In the data rows, zero lies at 4.5, halfway between 4 and 5.
Here are some points, one per row:
[4 4 7 2 3 2 8 3 7 3 5 3 4 5 6 5 7 2 2 5 6 6 7 5 5 3 3 5 5 1 6 4 7 4 3 5 7 2 5 7 7 7 5 7 6 5 5 5]
[4 1 4 4 7 5 4 7 7 6 6 5 7 3 5 2 4 4 7 6 4 3 4 6 6 2 5 5 5 4 6 5 4 2 4 8 4 5 4 6 3 7 0 8 6 2 5 5]
[7 6 4 6 4 3 4 4 3 3 3 2 2 7 6 6 5 8 9 5 5 3 3 5 2 6 5 2 6 4 2 1 1 8 3 1 4 6 5 3 7 9 4 3 4 6 2 6]
[2 5 7 0 4 3 5 2 6 6 4 4 3 2 6 7 5 3 4 6 7 6 9 4 4 4 4 4 4 3 6 4 7 3 3 2 6 4 3 7 2 7 6 6 5 6 7 4]
[6 3 5 2 3 4 6 5 7 5 6 5 6 3 6 3 4 3 4 3 2 7 5 5 8 4 4 4 7 2 2 4 3 2 5 5 3 7 5 5 4 4 3 4 3 1 4 4]
[3 5 4 4 7 4 7 3 7 3 0 5 4 4 7 4 6 2 5 7 3 3 2 0 4 5 6 3 5 2 4 6 4 0 2 3 6 0 3 3 3 8 6 5 6 5 6 2]
[5 7 7 0 3 3 2 4 3 4 6 1 3 6 3 5 4 4 5 3 4 2 3 6 2 8 4 4 6 6 4 1 3 5 7 7 3 6 5 3 6 5 4 1 0 6 5 7]
[5 6 8 3 5 5 7 4 3 4 6 3 4 7 5 5 1 9 8 4 4 3 6 7 0 5 2 3 7 4 3 4 3 3 7 4 4 4 8 4 8 5 4 1 3 6 3 7]
[5 4 8 4 0 7 4 4 1 4 5 4 5 6 6 3 6 6 3 4 9 8 5 5 4 7 3 6 6 3 6 3 7 2 6 4 2 6 3 4 4 7 3 4 7 5 7 3]
[6 6 2 3 0 4 5 8 4 0 4 3 3 3 6 4 5 6 7 6 0 1 7 5 3 4 5 4 5 6 4 4 3 8 5 1 4 3 5 0 5 5 6 4 6 4 4 5]
[5 3 3 1 3 3 4 5 4 5 7 4 5 4 5 5 3 5 3 3 5 6 2 7 6 1 7 6 6 5 4 7 5 4 4 5 3 6 7 7 4 5 3 3 5 1 5 3]
[5 4 4 2 4 5 5 5 2 4 4 5 5 2 5 7 5 3 4 3 1 4 3 3 4 2 3 1 5 7 7 5 8 7 4 6 4 6 4 6 3 4 5 6 3 5 4 4]
[6 2 3 2 7 3 6 5 3 6 8 8 3 2 5 1 5 3 8 4 6 4 4 4 6 4 5 3 8 4 3 7 5 4 6 4 6 6 6 4 2 4 2 7 6 3 8 6]
[7 9 7 4 5 4 2 7 6 2 4 1 5 6 5 5 3 5 5 4 4 4 4 4 4 5 3 3 6 6 2 5 4 6 4 5 6 6 3 2 5 3 3 4 3 5 5 8]
[5 6 1 5 7 6 3 7 4 7 5 3 6 4 4 1 3 5 3 4 2 7 5 7 4 6 1 8 4 7 3 5 3 6 6 4 2 6 7 8 6 2 4 7 8 4 5 2]
[4 4 2 7 5 6 4 7 4 7 3 1 2 5 8 6 7 4 7 7 4 4 2 2 3 3 5 2 0 4 4 4 4 2 3 3 7 2 6 2 5 4 8 4 6 2 3 6]
[6 6 3 7 5 5 5 6 4 2 2 4 2 4 2 6 2 5 5 4 6 4 4 5 4 8 5 5 1 5 3 2 6 7 8 2 4 1 5 7 6 6 3 3 2 5 2 4]
[5 5 2 6 8 3 3 6 6 6 7 5 7 1 2 5 5 5 2 5 4 6 7 3 5 5 4 4 6 2 7 4 6 6 4 4 4 6 4 4 5 6 6 3 4 7 3 2]
[1 3 5 5 7 1 4 4 5 4 5 6 3 6 6 4 7 6 8 7 1 5 3 4 4 3 4 1 4 5 4 3 4 2 4 3 6 1 0 4 2 4 8 4 7 3 4 6]
[4 4 2 2 2 5 5 5 4 4 5 4 6 6 4 6 5 5 1 3 4 3 6 5 7 6 6 2 1 4 6 6 5 4 5 3 7 3 5 4 3 4 3 5 5 5 4 3]
[4 5 6 7 5 5 5 4 4 5 1 6 3 5 3 6 4 5 5 7 5 4 7 6 7 5 6 4 2 5 5 5 8 4 6 6 3 7 6 5 6 5 4 2 4 4 4 3]
[7 5 8 6 5 7 5 3 5 6 7 6 8 3 5 4 5 5 3 5 8 4 3 4 6 6 5 7 4 8 4 3 1 4 2 5 4 4 5 6 5 3 6 5 3 4 5 1]
[3 3 2 2 6 4 5 5 4 4 4 4 3 4 3 0 5 3 9 2 7 5 3 5 8 1 5 5 7 3 9 5 4 3 3 5 6 5 3 5 5 2 3 5 5 1 7 4]
[6 7 2 6 0 5 5 7 6 7 5 4 1 6 3 4 3 5 8 4 2 2 6 6 4 3 8 5 3 5 4 5 3 4 3 5 5 5 4 3 3 5 8 5 7 8 2 6]
[2 3 4 5 3 3 7 5 4 4 7 5 5 5 5 3 5 4 5 5 5 6 5 1 7 2 4 4 6 6 6 4 5 5 5 7 5 6 5 8 4 5 2 3 2 5 6 4]
[3 5 4 7 4 4 6 5 4 3 6 4 3 4 2 6 2 7 1 3 3 4 6 2 6 6 2 7 3 6 5 2 5 5 4 5 6 5 4 3 6 6 4 5 3 4 6 3]
[2 5 6 2 6 2 6 5 3 7 5 8 5 2 5 3 8 4 6 3 5 3 5 2 5 4 7 7 6 1 4 6 5 4 2 8 4 6 6 4 2 5 2 7 5 0 6 5]
[4 5 5 6 7 7 3 5 4 3 3 4 4 8 3 6 3 4 6 6 5 4 5 5 5 7 6 7 4 6 2 2 7 6 7 2 7 4 5 4 4 5 3 3 2 6 0 5]
[4 5 5 6 5 5 6 5 5 8 7 4 8 6 8 5 5 3 4 5 3 2 1 6 4 6 4 4 7 5 5 5 5 6 4 5 2 4 3 6 5 2 6 5 2 4 5 6]
[3 5 7 7 5 6 5 3 5 2 3 3 5 4 5 4 2 4 5 3 6 7 3 6 4 5 7 3 4 5 2 4 4 7 3 6 6 5 6 5 3 3 8 6 3 5 6 4]
[5 6 6 6 2 2 2 4 5 3 1 3 5 7 5 4 3 6 8 5 5 2 6 6 0 5 6 4 5 5 4 3 1 6 8 0 7 6 9 3 6 7 5 2 3 6 3 6]
[5 4 3 6 3 5 0 4 4 8 3 9 6 7 5 3 2 4 4 3 9 8 4 6 5 7 0 7 4 7 7 3 5 5 3 6 4 5 6 5 4 5 4 6 9 3 5 0]
[8 4 2 5 5 5 3 2 4 2 5 4 4 2 6 6 6 8 2 4 2 3 5 4 5 6 5 5 5 4 4 6 7 5 5 8 6 6 6 6 6 2 3 4 4 6 4 6]
[2 4 5 6 7 2 7 0 8 4 3 4 4 3 8 7 6 2 8 6 4 7 3 1 4 5 7 5 2 4 7 5 6 2 4 3 5 2 3 0 2 5 5 4 7 6 5 6]
[7 3 3 5 2 9 2 7 2 5 5 6 6 7 4 5 3 2 3 5 5 6 6 3 5 5 7 5 7 5 4 4 1 2 4 5 4 4 5 6 5 1 4 4 8 5 5 3]
[4 4 8 7 5 5 4 5 3 8 5 3 6 1 4 4 5 4 3 2 3 5 1 6 6 2 4 4 5 7 3 6 2 6 5 4 5 3 3 4 5 3 4 6 3 6 5 6]
[7 2 2 5 4 6 5 7 5 5 4 6 5 6 4 5 4 5 2 4 3 6 3 3 4 4 5 5 1 1 6 2 6 4 3 4 4 4 5 3 3 3 5 6 3 6 6 6]
[5 5 3 6 5 5 5 2 6 5 5 5 4 4 1 5 7 4 3 6 3 7 6 5 5 6 4 5 6 7 5 5 6 4 4 6 5 4 6 4 5 6 5 6 2 4 6 3]
[5 6 6 6 7 4 5 4 2 4 5 6 6 4 5 3 7 4 2 5 2 6 1 7 2 4 3 6 4 3 4 8 1 5 2 5 7 7 3 6 5 2 4 5 4 5 4 5]
[5 5 5 5 3 2 4 5 2 3 5 3 7 3 4 6 3 6 2 5 8 4 1 3 3 5 4 6 6 4 1 6 4 3 7 5 2 5 3 6 5 2 7 6 3 5 3 5]
[3 4 2 3 6 5 7 4 9 6 3 6 5 4 7 7 6 3 4 7 5 5 2 3 5 4 7 3 2 4 6 6 3 4 6 5 7 5 1 2 5 7 8 4 7 3 6 6]
[4 4 5 5 6 4 5 2 5 3 2 4 4 4 2 6 3 6 3 7 6 4 7 4 7 6 3 4 4 3 7 4 6 6 3 5 4 2 6 5 0 6 5 2 5 4 3 7]
[5 6 4 3 7 5 4 1 3 4 5 6 3 5 3 5 2 4 5 5 7 4 7 4 5 4 4 3 0 2 3 4 8 5 5 4 5 3 2 5 3 6 5 3 3 6 5 3]
[3 3 8 4 4 4 4 4 6 3 6 5 1 6 5 3 3 3 2 5 5 5 4 3 6 3 4 5 6 3 7 8 4 3 4 6 2 5 4 4 5 5 4 6 2 5 4 4]
[4 5 4 7 4 6 4 4 5 1 4 4 3 3 3 7 6 3 2 2 6 3 7 6 6 4 2 4 3 5 5 2 5 2 5 5 2 6 5 4 4 4 2 4 4 4 4 4]
[3 2 6 4 5 8 4 4 5 4 6 5 9 3 3 4 7 4 5 3 4 4 3 5 4 5 5 5 3 6 1 8 2 6 1 4 3 5 3 6 8 3 7 4 5 4 6 7]
[8 2 4 8 4 8 3 6 2 8 2 4 7 8 2 2 4 4 6 2 6 5 7 5 3 5 0 8 4 7 5 6 5 9 8 5 3 5 5 6 5 2 4 4 9 5 4 0]
[4 5 1 5 5 3 6 7 4 5 4 6 2 5 3 4 5 6 1 3 4 5 6 5 1 2 6 3 5 8 3 5 6 6 5 4 3 5 4 3 5 2 2 3 4 6 2 6]
Along one direction, these points spread out more than along any other. Take the direction at right angles to it along which they spread out most. Then take the direction at right angles to both along which they spread out most. Go by this last direction. For each point below, how far along it does it lie, from 0 to 99? 50 is the average, and the first point above lies past it. One standard deviation of the points above along it is 16.
[4 4 2 2 2 5 5 5 4 4 5 4 6 6 4 6 5 5 1 3 4 3 6 5 7 6 6 2 1 4 6 6 5 4 5 3 7 3 5 4 3 4 3 5 5 5 4 3] 64
[5 4 4 2 4 5 5 5 2 4 4 5 5 2 5 7 5 3 4 3 1 4 3 3 4 2 3 1 5 7 7 5 8 7 4 6 4 6 4 6 3 4 5 6 3 5 4 4] 45
[4 1 4 4 7 5 4 7 7 6 6 5 7 3 5 2 4 4 7 6 4 3 4 6 6 2 5 5 5 4 6 5 4 2 4 8 4 5 4 6 3 7 0 8 6 2 5 5] 38
[4 5 6 7 5 5 5 4 4 5 1 6 3 5 3 6 4 5 5 7 5 4 7 6 7 5 6 4 2 5 5 5 8 4 6 6 3 7 6 5 6 5 4 2 4 4 4 3] 74
[3 5 4 4 7 4 7 3 7 3 0 5 4 4 7 4 6 2 5 7 3 3 2 0 4 5 6 3 5 2 4 6 4 0 2 3 6 0 3 3 3 8 6 5 6 5 6 2] 55
[5 6 6 6 2 2 2 4 5 3 1 3 5 7 5 4 3 6 8 5 5 2 6 6 0 5 6 4 5 5 4 3 1 6 8 0 7 6 9 3 6 7 5 2 3 6 3 6] 43
[1 3 5 5 7 1 4 4 5 4 5 6 3 6 6 4 7 6 8 7 1 5 3 4 4 3 4 1 4 5 4 3 4 2 4 3 6 1 0 4 2 4 8 4 7 3 4 6] 38
[4 5 5 6 7 7 3 5 4 3 3 4 4 8 3 6 3 4 6 6 5 4 5 5 5 7 6 7 4 6 2 2 7 6 7 2 7 4 5 4 4 5 3 3 2 6 0 5] 66
[5 6 4 3 7 5 4 1 3 4 5 6 3 5 3 5 2 4 5 5 7 4 7 4 5 4 4 3 0 2 3 4 8 5 5 4 5 3 2 5 3 6 5 3 3 6 5 3] 79
[3 2 6 4 5 8 4 4 5 4 6 5 9 3 3 4 7 4 5 3 4 4 3 5 4 5 5 5 3 6 1 8 2 6 1 4 3 5 3 6 8 3 7 4 5 4 6 7] 24
[6 2 3 2 7 3 6 5 3 6 8 8 3 2 5 1 5 3 8 4 6 4 4 4 6 4 5 3 8 4 3 7 5 4 6 4 6 6 6 4 2 4 2 7 6 3 8 6] 30
[5 5 3 6 5 5 5 2 6 5 5 5 4 4 1 5 7 4 3 6 3 7 6 5 5 6 4 5 6 7 5 5 6 4 4 6 5 4 6 4 5 6 5 6 2 4 6 3] 63
